In the data rows, the value 500 means zero.
Here are some points, one per row:
"605 462 430 804 322 585 702 544 368 691 583 578 413 620 784 676 578 489
 787 488 461 397 584 591 569 290 390 362 641 741 462 395 689 539 413 441
 557 252 617 497 641 507 521 495 624 419 285 574 431 498 518 354 380 418
 491 636 184 743 309 673 324"
"803 658 473 643 753 552 642 554 732 315 399 645 542 361 358 681 409 418
 458 377 497 574 526 356 402 592 483 482 573 555 388 484 467 502 511 658
 443 578 481 360 621 545 532 330 405 520 421 587 445 409 495 161 546 424
 469 473 592 623 536 499 603"
"417 444 570 502 537 243 546 545 438 605 520 269 646 399 531 590 490 466
 466 666 673 385 438 661 615 536 523 755 364 397 486 610 451 480 428 687
 492 808 556 532 539 539 487 432 449 603 404 417 744 546 535 511 184 509
 257 541 318 608 332 556 335"
"647 419 437 580 404 393 378 651 531 414 313 544 476 525 803 279 551 657
 395 439 426 432 697 559 437 796 392 481 289 735 589 552 458 408 518 533
 645 566 625 438 459 404 659 523 632 458 350 585 253 497 579 451 331 432
 782 533 472 381 529 593 432"
"500 297 457 484 514 577 499 405 574 496 667 343 346 490 722 398 286 420
 653 452 480 523 581 716 547 571 566 374 570 529 478 775 468 445 379 595
 425 401 505 313 737 356 488 651 402 660 435 385 600 650 525 646 605 477
 459 489 536 527 338 579 592"
"260 645 521 371 497 426 375 365 631 363 547 578 562 352 152 404 550 474
 515 492 431 395 484 500 249 508 522 501 423 639 430 576 440 582 424 308
 499 560 541 545 464 677 548 375 461 390 505 608 372 382 303 443 475 242
 345 503 281 433 584 451 590"
"401 586 680 670 688 499 635 462 431 456 569 406 659 528 591 499 396 645
 529 428 416 476 361 640 538 459 578 397 283 510 599 441 671 375 455 491
 664 370 616 470 515 504 355 518 558 564 663 383 322 536 475 608 615 391
 378 275 361 472 753 403 669"
"348 341 497 509 332 603 542 421 501 502 342 390 440 183 503 540 513 557
 656 629 377 444 492 504 337 502 594 465 371 505 502 549 443 789 452 468
 428 469 446 546 443 553 422 496 378 535 653 528 378 469 508 563 478 516
 591 401 649 445 627 401 495"
"335 509 444 415 550 614 503 444 503 406 739 618 519 606 486 466 456 472
 541 331 571 555 398 568 334 689 522 637 484 530 320 366 642 687 512 527
 472 500 583 318 331 678 680 654 283 210 480 603 523 224 692 457 567 589
 742 296 454 342 787 371 379"
"701 341 275 255 661 443 545 488 571 616 587 310 592 495 559 569 664 497
 558 703 491 504 666 378 435 538 546 472 602 247 605 379 728 404 450 526
 358 730 456 641 506 481 366 382 672 418 646 606 663 571 649 622 697 426
 469 433 476 569 374 376 652"
"531 352 382 605 567 446 387 209 550 619 830 633 415 383 446 606 473 418
 471 517 426 480 609 423 373 356 496 517 348 542 561 357 386 425 532 490
 576 530 476 437 403 283 670 695 494 579 405 365 329 536 354 392 602 730
 453 610 492 547 504 485 325"
"550 500 405 321 599 222 555 491 450 487 317 424 512 483 541 513 427 539
 460 503 422 452 408 342 772 408 444 565 539 384 527 399 579 429 468 387
 575 360 287 465 716 387 642 165 485 506 594 413 624 560 470 541 290 689
 681 531 458 406 515 666 523"
"722 476 529 849 592 634 544 725 347 550 399 397 644 652 483 176 342 549
 475 490 199 447 228 303 509 456 392 247 428 636 505 585 388 584 552 349
 474 473 358 401 556 596 590 863 571 443 491 504 580 352 327 484 466 389
 561 537 409 518 223 504 356"
"577 359 425 258 457 392 478 743 339 629 742 482 416 680 512 527 484 661
 474 384 574 573 505 538 649 446 416 296 699 496 652 578 497 496 486 564
 285 556 466 384 387 491 358 497 641 511 571 420 467 576 429 466 326 665
 429 468 583 446 571 417 561"
"428 766 611 545 428 688 640 413 726 563 352 567 457 497 335 580 637 315
 420 361 563 603 596 506 457 736 626 612 463 449 172 665 339 673 364 315
 831 375 677 483 338 353 406 597 533 521 735 490 564 260 537 420 492 622
 370 452 536 405 885 385 681"
"512 543 571 384 510 501 625 355 535 385 452 597 565 626 545 365 469 620
 510 453 751 548 501 384 449 514 699 537 623 506 386 656 525 616 731 587
 648 581 550 667 424 516 543 289 504 507 437 428 539 450 576 670 667 396
 389 396 603 640 585 593 148"
"432 618 571 418 313 440 362 689 466 471 444 518 518 485 301 504 679 447
 510 515 678 533 721 603 564 280 481 538 601 323 609 379 420 421 354 420
 298 443 298 500 311 583 410 296 580 703 450 390 677 603 644 609 680 692
 543 353 541 678 393 360 568"
"275 627 298 381 444 503 276 416 439 556 219 385 483 479 544 644 658 239
 502 595 467 528 394 396 497 404 321 779 702 426 651 468 630 395 525 449
 285 585 234 870 124 539 378 483 412 674 480 441 831 750 620 570 518 600
 424 632 861 492 365 650 726"
"487 487 498 665 557 559 527 561 393 456 349 690 228 613 470 454 473 544
 592 536 495 495 382 678 413 521 503 428 482 444 634 408 298 372 621 593
 593 556 371 321 683 433 323 661 534 205 410 455 337 581 361 424 436 422
 473 670 277 504 395 679 360"
"482 253 560 199 320 404 338 639 331 577 448 460 759 570 385 685 700 532
 242 410 448 671 327 448 695 477 496 541 486 315 518 307 574 564 543 494
 526 393 570 830 659 544 436 494 397 629 527 655 580 961 528 614 536 503
 574 554 904 495 397 553 531"
"586 749 635 806 453 675 381 442 603 395 625 562 467 451 455 351 500 717
 524 581 595 557 446 526 655 367 563 492 585 674 509 611 609 358 561 652
 287 565 682 468 670 342 586 622 554 433 602 459 339 390 370 594 547 488
 600 575 485 293 317 441 542"
"403 568 731 335 500 602 521 441 541 450 556 603 341 521 495 493 264 322
 260 649 561 429 655 379 504 555 449 521 446 417 418 460 298 456 721 465
 639 350 604 514 472 689 601 481 432 512 454 704 399 201 505 401 562 381
 519 642 527 433 682 364 609"
Along one direction, these points spread out more than along any other. Take the direction at right angles to it along which they spread out most. Go by this last direction. Where along it does each point below lie, from 0 to 99? 50 is the average, and the first point above lies past it. One standard deviation of the points above along it is 16.
"701 341 275 255 661 443 545 488 571 616 587 310 592 495 559 569 664 497
 558 703 491 504 666 378 435 538 546 472 602 247 605 379 728 404 450 526
 358 730 456 641 506 481 366 382 672 418 646 606 663 571 649 622 697 426
 469 433 476 569 374 376 652" 53
"428 766 611 545 428 688 640 413 726 563 352 567 457 497 335 580 637 315
 420 361 563 603 596 506 457 736 626 612 463 449 172 665 339 673 364 315
 831 375 677 483 338 353 406 597 533 521 735 490 564 260 537 420 492 622
 370 452 536 405 885 385 681" 12
"500 297 457 484 514 577 499 405 574 496 667 343 346 490 722 398 286 420
 653 452 480 523 581 716 547 571 566 374 570 529 478 775 468 445 379 595
 425 401 505 313 737 356 488 651 402 660 435 385 600 650 525 646 605 477
 459 489 536 527 338 579 592" 64
"803 658 473 643 753 552 642 554 732 315 399 645 542 361 358 681 409 418
 458 377 497 574 526 356 402 592 483 482 573 555 388 484 467 502 511 658
 443 578 481 360 621 545 532 330 405 520 421 587 445 409 495 161 546 424
 469 473 592 623 536 499 603" 42
"348 341 497 509 332 603 542 421 501 502 342 390 440 183 503 540 513 557
 656 629 377 444 492 504 337 502 594 465 371 505 502 549 443 789 452 468
 428 469 446 546 443 553 422 496 378 535 653 528 378 469 508 563 478 516
 591 401 649 445 627 401 495" 39
"577 359 425 258 457 392 478 743 339 629 742 482 416 680 512 527 484 661
 474 384 574 573 505 538 649 446 416 296 699 496 652 578 497 496 486 564
 285 556 466 384 387 491 358 497 641 511 571 420 467 576 429 466 326 665
 429 468 583 446 571 417 561" 61
"512 543 571 384 510 501 625 355 535 385 452 597 565 626 545 365 469 620
 510 453 751 548 501 384 449 514 699 537 623 506 386 656 525 616 731 587
 648 581 550 667 424 516 543 289 504 507 437 428 539 450 576 670 667 396
 389 396 603 640 585 593 148" 40
"550 500 405 321 599 222 555 491 450 487 317 424 512 483 541 513 427 539
 460 503 422 452 408 342 772 408 444 565 539 384 527 399 579 429 468 387
 575 360 287 465 716 387 642 165 485 506 594 413 624 560 470 541 290 689
 681 531 458 406 515 666 523" 58
